Each row has a name. After each piece below comes the name of the row it's from, unless a question asks for something else. Each question is about the rows just above it.

[.19, -.28, -.37, .12, .30, -.30, -.51, .28, -.43] = z8
[.12, .27, -.30, .12, .30, -.30, -.51, .62, -.47] = z673
[.60, -.40, .38, -.92, .57, -.26, -.24, .52, -.28] = z781
[.60, -.40, .38] is in which row?	z781
Number of entries in [.60, -.40, .38, -.92, .57, -.26, -.24]:	7
The row with [.19, -.28, -.37, .12, .30, -.30, -.51, .28, -.43] is	z8
Count the entries of [.19, -.28, -.37]:	3
Number of entries in [.19, -.28, -.37, .12, .30, -.30]:	6

[-.52, .42, -.25, .42, .44]  z127
[-.77, -.47, .66, .52, .61]  z507
[-.52, -.25, .42, .37, .43]  z673
[-.56, -.22, .43, .56, .58]  z781
Count the entries of [-.52, .42, -.25, .42]:	4
Which row holds [-.52, .42, -.25, .42, .44]?	z127
q: [-.52, -.25, .42]	z673

[.54, -.58, .59, -.56, -.52, -.20, .79, .78, -.37, -.37] -> z118
[-.63, -.48, -.55, -.49, -.49, -.18, -.18, .79, -.59, -.15] -> z391
[.60, .72, -.43, .71, .75, .64, .79, .78, -.48, -.40] -> z8
[.51, -.76, -.41, -.19, .80, -.69, -.23, -.51, -.52, .71] -> z673
[-.66, -.34, -.71, -.62, .68, -.70, .41, -.29, -.79, -.76] -> z507
Number of entries in [-.63, -.48, -.55, -.49, -.49, -.18, -.18, .79, -.59, -.15]:	10
How many entries does [.51, -.76, -.41] have?	3
q: [.60, .72, -.43, .71, .75, .64, .79, .78, -.48, -.40]	z8
Number of entries in [.51]:	1
q: [.54, -.58, .59, -.56]	z118

[.41, .44, .02, -.07, .07, .44, .25, .08, -.75, .68, .00, .14, -.23, -.41, -.45, -.36, -.35, -.60, -.68]  z8
[.07, -.71, .47, -.25, .26, .64, -.34, .62, -.60, .44, .02, -.07, .07, .44, .25, .05, -.75, .68, .00]  z218
[.07, -.71, .47, -.25, .26, .64, -.34, .62, .41, .44, .02, -.07, .07, .44, .25, .05, -.75, .68, .00]  z118
[.35, -.53, .29, .29, .01, -.75, -.61, -.05, -.40, .17, -.64, .29, .38, -.01, .45, -.44, -.77, -.76, -.71]  z391
[.23, .31, .46, -.74, .67, -.57, -.03, -.31, .17, -.21, .70, .39, -.26, -.14, .50, .42, -.28, -.03, -.69]  z939
[.78, -.65, .74, .25, .30, .21, .08, -.60, -.53, .09, .14, .07, .33, .68, .64, .15, .31, -.12, .46]  z584
[.78, -.65, .74, .25, .30, .21, .08, -.60, -.53, .09, .42, .07, .33, .68, .64, -.71, .31, -.12, .46]  z922
q: [-.07, .07, .44, .25, .08, -.75, .68, .00]	z8
Number of entries in [.07, -.71, .47, -.25, .26, .64, -.34, .62, -.60, .44, .02]:	11
q: [.64, .15, .31]	z584
q: [.41, .44, .02, -.07, .07, .44, .25, .05, -.75, .68, .00]	z118
How many entries does [.78, -.65, .74, .25, .30, .21, .08, -.60, -.53, .09, .42, .07, .33, .68, .64, -.71, .31, -.12, .46] have?	19
q: [.02, -.07, .07, .44, .25, .08, -.75, .68, .00, .14, -.23]	z8
Which row holds [.07, -.71, .47, -.25, .26, .64, -.34, .62, .41, .44, .02, -.07, .07, .44, .25, .05, -.75, .68, .00]?	z118

[-.49, -.23, .83, .19, -.02] = z584
[.37, .41, .23, -.19, -.12] = z507
[.37, .41, .58, .13, .05] = z218
q: [.41, .23]	z507
q: [.19, -.02]	z584

[-.72, .08, .07, .32, .18, .09, -.33, .09, -.20, -.40, .21, -.51, -.26, .22, -.30, -.11, .42] -> z781
[-.09, .22, .36, .42, .36, -.20, -.29, .45, -.03, .27, -.69, -.24, .10, -.14, .05, .03, -.42] -> z127
[-.02, -.13, .09, .31, .61, -.25, -.34, .32, -.36, -.14, -.36, -.33, -.35, .37, -.31, -.40, -.08] -> z573
[.01, -.53, -.05, -.30, -.11, .71, -.30, -.52, -.03, .13, .09, -.01, -.02, -.49, -.10, -.20, -.31] -> z939
[.36, .01, -.51, -.05, .01, -.55, -.30, -.04, -.02, .15, .20, .39, .03, .26, .57, -.37, .38] -> z118
[-.59, -.08, .28, .64, .47, -.25, -.32, .28, -.25, -.01, -.33, -.30, -.17, -.15, -.15, -.19, -.05] -> z584
[-.54, .05, .12, .11, -.05, .35, -.32, -.03, .07, -.46, .45, -.67, -.20, .16, .01, .06, .43] -> z218
[.55, -.46, -.22, .12, .14, -.53, -.33, .06, -.04, -.29, .07, .24, -.29, .52, .25, .11, -.33] -> z391
[.36, -.62, .34, .28, .30, -.40, -.34, .31, .07, -.13, -.33, -.01, -.37, .15, -.08, .25, -.40] -> z8
[.22, -.16, -.27, .14, -.22, -.48, -.31, -.10, .00, -.43, .35, .48, -.06, .37, .22, .50, -.39] -> z507
Count the entries of [.55, -.46, -.22, .12, .14, -.53, -.33, .06, -.04, -.29, .07, .24, -.29, .52, .25]:	15
Where do [.36, -.20, -.29, .45, -.03, .27, -.69, -.24, .10, -.14, .05, .03] appear?	z127
q: [.30, -.40, -.34, .31, .07, -.13, -.33, -.01, -.37, .15]	z8
q: [-.05, -.30, -.11, .71, -.30, -.52, -.03, .13, .09, -.01, -.02, -.49]	z939

[.11, -.30, .16, -.18, .21, .18, .43, .05, .40, -.58]  z573
[-.33, .01, .12, .12, .21, -.79, .62, .06, -.08, .40]  z584
[-.33, .01, .12, .12, .21, -.79, .62, .06, .37, -.70]  z922
Where do [-.33, .01, .12, .12, .21, -.79, .62, .06, -.08, .40] appear?	z584
q: [.12, .21, -.79, .62, .06, -.08, .40]	z584

[-.07, -.02, .07, -.06, .18, .55, .07, .05, .32, -.13, -.47, .07] = z939
[.12, -.04, .10, -.30, .03, .53, .48, .28, .34, -.20, -.76, -.15] = z573
[-.02, .07, -.06, .18, .55, .07, .05, .35, -.13, -.47, -.43, .10] = z507
Count the entries of [.12, -.04, .10, -.30, .03, .53, .48]:	7
Count the entries of [.12, -.04, .10, -.30, .03, .53, .48, .28, .34, -.20, -.76]:	11
q: [-.02, .07, -.06, .18, .55, .07, .05, .32, -.13, -.47]	z939
[-.06, .18, .55, .07, .05, .32, -.13] is in which row?	z939
Count the entries of [.12, -.04, .10, -.30, .03, .53, .48, .28, .34, -.20, -.76, -.15]:	12
Count the entries of [.12, -.04, .10, -.30, .03, .53, .48, .28, .34, -.20]:	10

[.45, .36, -.59, .22, -.10, .01, .39, -.59, -.38, -.45, .40, -.37, -.59, -.07, -.19, -.14, -.54] : z781
[-.38, -.53, .62, -.35, .38, -.01, -.48, .61, .24, .65, -.29, .55, .53, .32, .45, .36, .48] : z507
[-.32, -.42, .42, -.47, .51, -.27, -.48, .43, .14, .49, -.25, .59, .23, .39, .50, .33, .34] : z573
[.27, .46, -.41, .31, -.19, -.26, .22, -.40, -.01, -.43, .05, -.33, -.41, -.39, -.44, -.14, -.34] : z939
[-.39, -.58, .58, -.63, .71, -.27, -.59, .58, .14, .70, -.26, .81, .33, .62, .76, .46, .45] : z584
[.41, .30, -.44, .54, -.45, .26, .39, -.47, -.21, -.38, .26, -.62, -.27, -.48, -.57, -.14, -.47] : z118
[-.38, -.50, .58, -.41, .44, -.10, -.49, .58, .22, .62, -.28, .59, .45, .38, .50, .35, .46] : z127
[-.11, -.26, .39, -.09, .31, -.05, -.28, .37, .20, .46, -.15, .36, .31, .14, .23, .37, .25] : z922
[-.45, -.37, .59, -.39, .33, -.13, -.43, .60, .34, .50, -.35, .56, .49, .30, .42, .20, .56] : z218
[.48, .33, -.26, .36, .08, .08, .32, -.28, -.11, -.11, .35, -.15, -.27, -.04, -.10, .17, -.31] : z673
[-.27, -.52, .48, -.35, .36, .13, -.34, .46, .05, .56, -.10, .45, .40, .42, .50, .30, .34] : z8
Where do [-.27, -.48, .43, .14, .49, -.25, .59, .23, .39, .50] appear?	z573
Count the entries of [-.39, -.58]:	2
The row with [-.01, -.43, .05, -.33, -.41, -.39] is	z939

[.72, -.63, .14, -.73, .68, .53, .31, .43] -> z922
[-.54, .62, -.55, -.43, -.52, -.46, -.28, -.39] -> z507
[-.54, .62, -.55, -.43, -.52, -.46, -.42, -.24] -> z8
[.72, -.63, .14, -.73, .68, .53, .50, .09] -> z391
[.71, -.81, .60, .37, -.70, .35, .46, -.68] -> z939
[.59, .48, .48, .39, .48, .26, -.62, .49] -> z673
How many entries does [.71, -.81, .60, .37, -.70, .35, .46] have?	7
Which row holds [.72, -.63, .14, -.73, .68, .53, .50, .09]?	z391
q: [.31, .43]	z922

[.26, -.22, -.09, .03, -.12, .07, .03, .04, -.36, -.15, .18, -.26, -.13, .31, -.09, -.21, -.25, -.15, -.27, .34, .00, -.45, .18, .05, .40, .01, -.07, -.01, .21, -.37, -.13, .24, .35, -.61, -.70, -.31, -.10, -.25, .15, -.17, -.02] -> z127
[.26, -.22, -.09, .24, -.12, .07, .03, .04, -.36, -.15, .18, -.26, -.13, .31, -.09, -.21, -.25, .10, -.27, .14, .00, -.45, .18, .05, .40, .01, -.07, -.01, .21, -.37, -.13, .24, .35, -.61, -.70, -.31, -.10, -.25, .15, -.17, -.02] -> z673
[.33, -.08, .29, .00, .13, -.08, .01, -.41, -.05, .43, .03, .30, -.06, .00, -.13, .33, .27, -.20, .04, .02, -.31, .18, .04, -.03, .23, .19, .00, -.03, .08, -.05, -.10, -.03, .14, .01, -.19, .19, .27, -.06, -.02, -.02, .16] -> z218
[.33, -.08, .29, .00, .13, -.08, .01, -.41, -.05, .43, .03, .30, -.06, .00, -.13, .33, .27, -.20, .04, .02, -.31, .18, .04, -.03, .23, .19, .00, -.03, .08, -.05, -.10, -.03, .14, .01, -.19, .19, .51, .00, -.15, .10, .34] -> z391
[.33, -.08, .29, .00, .13, -.08, .01, -.41, -.05, .43, .03, .30, -.06, .00, -.13, .33, .27, -.20, .04, .02, -.31, .18, .04, -.03, .23, .19, .00, -.03, .08, -.05, -.10, -.03, .14, .01, -.19, .19, .51, -.27, -.02, .13, .43] -> z922
[.58, .25, -.08, .22, .11, -.09, -.29, .31, .23, -.03, -.16, .33, .16, .18, .03, .38, .09, .01, -.25, .13, -.06, -.13, .03, .13, .08, .00, .29, -.07, -.25, -.09, -.37, .15, -.11, -.04, .19, .29, .14, -.04, -.09, .25, .68] -> z939
Count the entries of [.33, -.08, .29, .00, .13, -.08, .01, -.41, -.05, .43, .03, .30, -.06, .00, -.13, .33, .27, -.20, .04, .02, -.31, .18, .04, -.03, .23, .19, .00, -.03, .08, -.05, -.10, -.03, .14, .01, -.19, .19, .51, -.27, -.02, .13, .43]:	41
Count the entries of [.33, -.08, .29, .00, .13, -.08, .01, -.41, -.05, .43, .03, .30, -.06, .00, -.13, .33, .27, -.20, .04, .02, -.31, .18, .04, -.03]:	24
q: [-.22, -.09, .03, -.12]	z127
q: [.26, -.22, -.09, .24, -.12, .07, .03, .04, -.36, -.15, .18, -.26, -.13, .31, -.09, -.21, -.25, .10, -.27, .14, .00, -.45, .18, .05, .40, .01, -.07, -.01, .21, -.37, -.13, .24, .35, -.61, -.70, -.31, -.10, -.25, .15, -.17, -.02]	z673

[.00, -.02, .01, -.09, -.01, -.03, -.01, .01, .02, .04, -.01, -.01, -.04, -.05, .04, -.01, .05, .04, .08, -.02, -.01, .12, .17, .04, .00, .47, -.03, .01, -.03, -.10, .04, .00, .05, .10, .11, -.03, -.04, .04, -.03, -.02, .02, .10, -.09, -.04, .03, .03, .03, -.03, .01, -.10, -.02, .03, .03, .03, -.02, -.03, .02, -.07, .05] -> z118
[.00, .27, .01, .06, -.01, -.03, .01, -.05, .02, -.04, -.11, -.03, .00, -.05, .04, -.05, .10, .04, .08, .05, -.04, .25, -.04, -.08, -.04, .02, -.03, .01, -.03, -.10, .04, .07, .08, .07, .20, -.04, -.15, -.02, -.03, -.05, -.04, -.71, -.09, -.04, -.13, .03, .03, -.04, -.09, -.10, -.02, -.09, .04, .03, -.08, .06, .02, -.33, .44] -> z8
[.04, -.33, .01, .08, .11, .04, .01, .11, .02, -.04, -.02, -.01, -.10, .02, .04, -.05, .10, .04, .08, -.09, -.01, -.10, -.04, .13, .00, .02, .03, .01, -.03, .12, .04, .07, .08, -.24, .18, -.03, .32, -.02, .05, -.05, .02, -.02, -.03, -.04, .03, .03, .03, -.04, .01, .10, -.02, -.09, .04, .03, -.02, .16, -.20, .21, -.03] -> z218
Which row holds [.02, -.33]?	z8
Count the entries of [.00, .27, .01, .06, -.01, -.03, .01, -.05, .02, -.04, -.11, -.03, .00, -.05, .04, -.05, .10, .04, .08, .05, -.04, .25, -.04, -.08, -.04, .02, -.03, .01, -.03, -.10, .04]:	31
Where do [-.05, .10, .04, .08, -.09, -.01, -.10, -.04, .13, .00, .02, .03] appear?	z218
q: [-.20, .21, -.03]	z218
How many entries does [.00, -.02, .01, -.09, -.01, -.03, -.01, .01, .02] have?	9

[.19, .11, -.02, -.02, -.04, -.10, -.12] : z507
[-.13, .48, -.31, .33, .61, .58, -.21] : z584
[.39, -.26, -.22, -.72, .39, .39, .31] : z118
[-.07, .57, .17, .33, -.37, -.68, -.46] : z391
[.13, .57, .12, .33, -.59, -.20, -.72] : z673
[-.07, -.17, -.07, -.14, .17, .10, .14] : z922
[.52, .11, -.07, -.26, -.04, .19, -.12] : z573
[-.13, -.36, -.17, -.61, .61, .48, .31] : z8
[.58, -.17, -.22, -.61, .50, .29, .22] : z781
[-.26, .66, .36, .79, -.70, -.58, -.64] : z218
[.19, -.36, -.17, -.49, .28, .19, .14] : z127
q: [-.04, -.10, -.12]	z507
Count the entries of [-.07, .57, .17, .33, -.37]:	5
Number of entries in [-.13, .48]:	2

[.29, -.05, .14, .27, .19, -.09, .17, -.08, -.04, -.14] -> z584
[.03, .16, .10, -.09, .35, .00, -.01, .00, -.05, .12] -> z673
[-.12, -.11, -.12, -.14, -.31, .17, .17, -.08, -.04, -.01] -> z922
[-.07, .42, -.11, -.32, .08, -.14, -.09, .26, -.25, .00] -> z573
[-.32, .27, -.07, -.30, .94, -.32, .27, .11, .10, -.09] -> z507
[.24, .68, .34, .08, .94, -.32, .27, -.07, -.32, -.09] -> z118
[.12, -.07, -.12, .17, -.20, -.02, -.10, .05, .09, .14] -> z218
Number of entries in [.03, .16, .10]:	3
How many entries does [.29, -.05, .14, .27, .19, -.09, .17] have?	7
Number of entries in [.03, .16, .10, -.09, .35, .00, -.01, .00, -.05, .12]:	10
How many entries does [.29, -.05, .14, .27] have?	4
q: [-.32, .27, -.07, -.32]	z118

[-.21, .37, -.32, .07, -.11, .03, .29, .80, -.15] : z584
[-.21, .38, -.33, .07, -.10, .03, .28, .80, -.16] : z118
[-.16, .05, .03, -.14, .02, -.02, -.09, .02, -.10] : z218
[-.15, .05, .04, -.15, .01, -.02, -.09, .04, -.10] : z127
[-.16, .04, .04, -.14, .01, -.02, -.09, .03, -.10] : z8
[-.27, .06, .09, -.27, .03, -.03, -.21, -.01, -.18] : z391
q: [.80, -.16]	z118
Number of entries in [-.21, .38, -.33, .07, -.10, .03, .28]:	7
q: [-.16, .05, .03, -.14]	z218
q: [-.02, -.09, .03, -.10]	z8

